In the rows, zero is written as 128.
Turns in one plane each, and the order they were made in; the first pair answered:
Mevep (before -> after):
[147 164 143 132 129 128 137 154 119 136 107 109 172 139  86 151 166 160
 106 117 131 119 139] -> [127 138 112 164 174 114  98 128 109 144 124 176 129 129 152 125 107 130
 140 123 121  98 145]
[115 126 129  93  77 105 177 169 126 150 110 131 141 146 128 162 117 134
 127 122 139 142 150] -> [114 120 110 107 108  97 157 173 119 158 112 167 133 138 147 155  87 119
 146 121 140 124 151]
[160 147 159 118 105 151 136 121 129 125 124  78 147 148  81 131 172 145
 117 109 134 155 122] -> [169 149 111 144 182 138 104 134 116 143 119 158 154 127 115 126 103 113
 170 100 133 105 115]
[ 89 103 118 129 112 123 122 127 137 115 134 128 104 123 166  99 129 116
 125 164 118 150 130] -> [117 130 130 106 107 134 145 169 142 114 113 100 160 120 109 123 154 131
 118 148 129 148 124]
Vazo (before -> after):
[120 160 146 151 136 141 147 146 138 136 117 120 140 109 116 128 143 114
 135 113 139 122 129] -> [120 150 126 153 155 135 131 138 136 137 118 149 131 105 138 126 118 101
 151 113 137 111 128]
[119 103 102 108 154 140 102  82 127 129 157 140 103 136 147 121 131 132
 123 136 105 112 127] -> [131 109 105  73 132 144 113  94 136 118 147 111 128 141 116 142 140 146
 109 135 102 118 118]
[ 81 106 122 116  99 103 127 132 151  91 124 145 140 100 130 150 102 147
 170 151 126 108  96] -> [ 79 122 147 122  79 112 142 139 154  93 119 116 139 103 109 146 140 153
 153 150 129 122  92]
gugu (before -> after):
[123  77 172 162  81 115 153 129 117 104 147  92 142 153 118 131 161 165
  91  94 124 120 125] -> [143  98 163 174 118 117 155 165 117 114 129 110 179 141  92 138 160 159
 107  76 133  93 119]
[144 141 133 107 136 126 111 107 170 112 145  67 128 162 151 105 144 104
 157 145 113 143 140] -> [158 154 135 105 145 130 123 129 170 118 135  65 149 157 127 114 153 107
 159 135 121 136 138]
[106 111 126 135 115 130 114  90 127 116 145 131  95 139 158 108 113 123
 122 126 112 142 128] -> [113 122 143 117  93 141 137 102 128 112 132  92 115 148 122 125 146 143
 102 124 114 152 127]
dem (before -> after):
[105 133 141 183 159 128 151 146 131 133 126 131 115  98 141 100 143 113
 142 105 126 140 114] -> [116 140 153 161 140 132 164 158 140 130 117 101 137 103 116 109 163 128
 125 107 129 145 113]
[134 138 116 161 146 124 125 118 107 144 120 181 121 128 138  94 117 122
 169 116 142 121 127] -> [120 139 153 156  94 139 152 106 115 134 125 124 108 142 122  91 171 139
 134 122 136 156 132]
[130  99  89  97 134 134 120  94 107 144 121 139 121 123 141  97 112 120
 105 132 117 110 117] -> [129  98 107  94 106 140 133  91 111 137 124 112 113 125 130  99 141 129
  86 130 115 126 121]

(two turns a pair)
[157 133 100  71 130 125 143 155 150 128 113 118 173 130  85 158 109 136
 129 117 142 119 124] -> [120  97 126  77  82 126 142 103 154 112 145  92 110 146 128 132 123 144
  99 142 123 161 135] -> Mevep Mevep
[132 147 144 143 114 142 129 130 124 144 117 127 135 139 113 121 159 127
 111 120 136 135 129] -> [117 125 130 145 112 134 115 101 119 142 132 145 107 138 146 107 133 122
 117 129 128 135 133] -> Vazo gugu
[112 113 121 154  90 111 103 126 135 101 107 128  89 113 148 116 129 116
 124 112 127 136  97] -> [117 131 123 173 106 110 104 140 133 112 100 131  99 107 140 112 138 109
 129 102 131 126  95] -> Mevep Vazo
[141 144 111 120 164 126 123 159 120 136 110 146 159 114 115 151 107 125
 156 120 142 105 126] -> [128 134 151 101  96 135 145 136 130 124 125  82 138 132 104 144 157 149
 112 133 132 152 130] -> Mevep Mevep
[124 154 152 129  91 118 126 171 105 125 121 101 103 108 120 130 162 120
 136 142 129 136 147] -> [134 157 134 134 121 111 118 188 104 133 112 127 121 100 116 139 147 115
 151 136 137 118 146] -> dem Vazo
[ 88 103  77 107 141 122  70  77 115 107 141 139 127 116 206 127  60  92
 149 106 130 104 174] -> [ 59 110 144 148  81 142 110  69 123 106 148  74  86 126 193  93 165 108
  95 111 128 149 182] -> Mevep Vazo
[115 137  90 135 125  94 114 136 127 129 162 158 118 119 156 120  62 113
 137 110 130 132 137] -> [115 160 135 127  81 114 156 157 134 122 154  89 134 126 104 126 137 138
 102 105 136 163 135] -> dem gugu
[169 122  76  67 141 105 104 127 134 123  89 137 143 155 175 164  46 146
 209 123 104 111 137] -> [115 151 176 206 122 134 149 142 127 160  99 109  60 149 184  75 184 128
 168 106 105 145 146] -> Vazo Vazo
[114 101 112 121 135 117 114  95 126 133 139 130 102 136 151 122 101 115
 123 138 113 141 143] -> [109 119 147 157 127 132 141 112 126 142 136 115  96 129 133 104 156 118
 110 123 115 149 142] -> Mevep Vazo
[147 131 106 132 158 140 147 159 106 122 131 155 171 118 110 129 138 140
 152  97 156  98 122] -> [140 134 116 154 159 144 152 160 105 131 137 154 157 115 112 112 157 133
 149  94 153  98 125] -> Vazo Vazo
[139 123 111 162 145 123 126 149 129 134 111 160 144 114 153 123 110  99
 145 105 155  82 120] -> [121 119 155 171  95 138 150 135 135 129 124 104 117 128 143 102 171 116
 107 113 148 124 128] -> dem gugu
[145 116 133  89 116 117 127 115 133 118 139 107 138 104 119 121 142 149
 122 156 112 113 102] -> [149 136 142 121 144 123 134 143 126 134 130 122 141  93 109 112 159 139
 135 137 120 100  98] -> Vazo Mevep
[159 129 122 139 140 135 123 150  98 129 101 122 167 108 116 140 140 139
 157 122 155  45  81] -> [130 120 167 156  85 144 141 123 101 121 114  77 123 124 126 114 198 152
 120 134 146  89  90] -> dem dem
[152 138 105 112 195 106 129 160 127 105 170 170 165 146 133 114  85  93
 188 108 149 101 130] -> [147 117 126  43 110 110 150 129 146  72 180  92 169 173 112 143 106 133
 146 136 141 150 133] -> gugu Vazo
[147 133 104  73 114 143 130 129 149 129 107 102 167 128  85 161 104 135
 131 129 125 107 140] -> [137 129 126  76  95 146 139 123 152 122 112  80 147 137  87 152 132 142
 115 134 121 125 143] -> Mevep Vazo
[109  81 112 117 133  94 115  73 128 152 154 174 108 124 213 143  42 133
 137 156 117  92 129] -> [157 155 153  80 102 128 181 158 138 155 109  83 205 129  82 190 142 171
  97 128 145 102 120] -> Mevep gugu
[135 129 133 111 120 127 118 112 127 122 134 117 117 132 137 144 100 151
 132 141 137 147 132] -> [140 151 150 126 124 133 132 135 130 128 128 107 130 125 111 144 134 149
 124 125 145 144 127] -> Vazo gugu
[137 115 150 158  89 140 143 114 132 113 116 124  77 120 138 112 159 157
  91 137 118 153 125] -> [164 101 105  87  94 123 122 110 134  98 116 133 114 122 133 159  92 165
 107 145 121 137 120] -> Vazo Vazo
[ 93  80 103  89 109 113 104  67 118 117 152 155  82 136 192 119  74 132
 121 161 114 148 142] -> [158 163 111  70 145 133 144 173 118 133  96 122 209 119  66 178 126 144
 122 116 147 116 128] -> Mevep gugu
[ 98 141 113  55 111 121 111  83 122  76 148  86 108 138 164 184  47 176
 133 131 122 122 116] -> [ 54 146 167 167 122 135 121  83 114 104 159 104  32 130 197 111 117 148
 125 121 122 134 122] -> Vazo Vazo
[115 143 140 175 140 133 129 140 120 136 122 145 107 127 136  95 163 110
 131 124 135 116 126] -> [150 143 117  89 114 126 132 152 131 113 112 113 164 137  93 151 138 137
 127 125 140 116 126] -> Vazo Vazo
[ 94 129 113 163 185 149 133 146 133 136 119 192 100 119 132 103 100  88
 125 115 136 102 132] -> [ 88 146 163 143 119 167 174 149 146 122 119 109 107 136  85 110 176 118
  78 118 140 146 134] -> Mevep gugu
[113 113 159 136  70 102  98 126 119  96 145 126  99 152 155  91 117 127
 138 155 124 129 122] -> [151 145 129 108 103  99  97 173 119 100 118 139 171 140 104 128  97 126
 157 133 143  94 113] -> gugu dem
[125  73 101 102 113 124  98  84 137 108 149 138 115 134 177 129  60 131
 139 150 118 130 137] -> [166 131 115  81 118 139 138 157 142 115 113  95 204 127  78 167 113 151
 130 121 141 118 127] -> Mevep gugu
[112  92 115 115 116 132 119 101 135 123 133 129 105 121 163 122  99 125
 137 143 116 142 132] -> [139 114  95 103 148 137 119 133 129 126 117 143 146 113 138 145  88 124
 149 126 125 116 126] -> Mevep dem
[138 115 114 163 145 118 109 139 123 132 110 131 136 127 141 130 108 106
 135 111 127 129 123] -> [132 120 140 167 117 127 123 137 130 129 110  98 128 132 129 122 149 118
 115 115 128 148 125] -> dem gugu
[111 110 151 185 166 130 109 143 125 135 145 167  78 121 155  96 147 110
 141 129 140 145 114] -> [127 139 169 167 155 145 142 180 132 134 128 128 125 120  98 117 190 126
 125 111 152 149 107] -> Mevep gugu
[116  98 106  77 131 124 114  96 144 127 162 143 100 114 158 121 116 115
 140 158 128 126 115] -> [144 123  99  65 152 128 125 136 143 134 143 148 147 106 120 146 118 116
 148 139 141 103 109] -> Mevep Mevep
[140 124 109 153 150 113 129 122 126 112 113 174 123 113 151 107  69 116
 145 138 135 107 122] -> [146 114 102 120 128 108 127 112 128 102 116 162 129 121 155 123  57 127
 142 145 131 115 122] -> Vazo Mevep
[118 131 175 136  76 163 142 140 131 124 153 126 124 168 106  96 188 101
 109 123 128 171 118] -> [121 121 126 158 150 147 103 140 117 140 152 206 121 145 147  88 118  69
 158 117 125 123 112] -> dem dem
[108 138 147 217 164 141 125 154 126 150 113 160  64 110 138  63 148 128
 101 117 128 132 128] -> [123 161 154 208 157 150 141 178 130 147 108 138  92 114 100  78 174 138
  96 108 135 135 123] -> Mevep gugu
[140 206 179 137 151 121 134 111 163 117 141  89 125 119 142 105 140 149
 141 125 124 141 173] -> [157 191 142  95 159 107 115 104 162 109 139 101 152 116 142 131  87 154
 162 131 122 128 167] -> Vazo Vazo
[120 138 141 180 162 132 133 148 127 146 124 156 114 117 138 114 149 100
 142 124 126 114 130] -> [133 107 100 100 147 112 109 120 136 118 132 152 135 130 149 154  82 117
 147 140 116 115 135] -> gugu Vazo
[151 160 109 133 161 120 131 183 113 159 106 148 170 127  90 135 148 120
 116 107 146 101 125] -> [118 149 156 158 109 130 148 150 114 157 122 111 115 142 108 103 199 124
  84 121 136 142 136] -> dem dem
[153 106 159 112 117 108 141 121 152 129 130 114 138 123 111 122 161 147
 120 126 139 145 117] -> [153 117 162 135 136 108 143 134 146 140 126 122 137 118 111 107 170 137
 122 119 140 139 123] -> Vazo Mevep
[123  82 101 116 143 112  98  91 127 117 138 166  95 125 163 128  64 113
 158 149 131 122 142] -> [161 120 117  62 110 126 137 142 137 107 113 102 172 127  75 170 112 148
 131 134 142 133 134] -> gugu Mevep
[135 141  95 148 142 130 123 114 151 139 132 151 147 106 162 149 104 128
 161 124 132 107 115] -> [133 125  91 142 136 130 119 106 151 137 137 141 137 109 172 152 101 133
 157 129 126 111 115] -> Vazo Mevep
[110 137 162 101 141 124 131 111 127  91 134 141 108 109 140 132 148 137
 109 134 139 182 105] -> [119 159 164 124 166 128 135 140 122 102 121 158 127  97 124 127 157 127
 118 118 148 168  99] -> Mevep Vazo
[124 137 135 149 103 148 161 125 139 141 114  89 114 114 104 129 155 133
 121 104 107 152 136] -> [118 110 102 156 134 132 129 102 133 139 124 140  90 109 155 124  97 113
 146 111  99 134 137] -> dem Mevep
[127 128 130 150 152 150  98 167 118 113 130 158 139 116 113 104  91 141
 143 117 138 121 147] -> [129 112 121 102 114 147 101 145 124  95 132 125 145 132 109 128  83 159
 124 132 132 139 150] -> gugu Vazo
[153 151 139 123 124 125 145 152 136 117 133 108 151 130  90 148 174 163
  99 131 109 131 149] -> [134 151 157 181 140 128 142 147 128 133 138 131 115 122 118 117 188 145
 102 126 107 129 151] -> Vazo Mevep
[163 157 164 116 109 145 161 164 149 121 108  85 169 123  69 160 171 148
 104 132 129 143 130] -> [148 123  98 130 182 115  97 129 132 126 126 189 138 107 156 144  57 106
 161 142 119 100 136] -> Vazo Vazo
[153 164 135 168 156  99 162 112 122 132 107 134 115  72 113 121 137 100
 129 114 139 126 105] -> [150 162 148 159 130 107 170 105 128 127 110 111 113  80 107 120 157 112
 111 118 136 143 108] -> Mevep Mevep
[106 106  78 160 159 147 103 105 116 139 144 152 115 101 144 137  92 146
 146 152 114 116 129] -> [102 135 129 166 114 171 143 127 122 136 130  89 127 109  97 135 175 164
 106 145 121 145 127] -> Vazo Vazo
[161 116  70  79 152  90 133 126 122 134 134 127 195 140 124 125  95 132
 190 133 150 111 103] -> [113  79 108 113 100  94 134  69 127 126 167 100 114 156 183  80 127 136
 162 156 131 155 114] -> gugu dem
[144 106 124 107 109 110 119  91 141 115 135 134 123 141 171 136 105 120
 127 140 105 143 111] -> [164 130 113 102 137 110 120 123 138 120 119 148 162 135 147 154  97 111
 138 125 120 122 104] -> Mevep Mevep
[102 118 164 176 175 144 134 147 125 126 104 131 128 143 132 100 164 132
 156 130 121 103 128] -> [ 90 100 172 167 146 147 139 122 132 114 115 114 104 150 148  96 168 137
 143 142 111 119 134] -> gugu gugu
[ 89 128 167 173 153 138 139 145 115 129 133 142  90 128 126 105 146 133
 118 106 126 136 116] -> [112 144 138 145 182 128 134 168 112 131 117 163 135 118 103 131 119 132
 135  98 134 109 109] -> dem dem
[119  98 146 160 121 114 104  82 129 137 168 142  89 134 187 108 128 130
 120 144 118 147 133] -> [172 156 135 125 150 123 132 163 130 147 127 128 188 119  92 160 148 141
 129 109 146 115 116] -> gugu Mevep
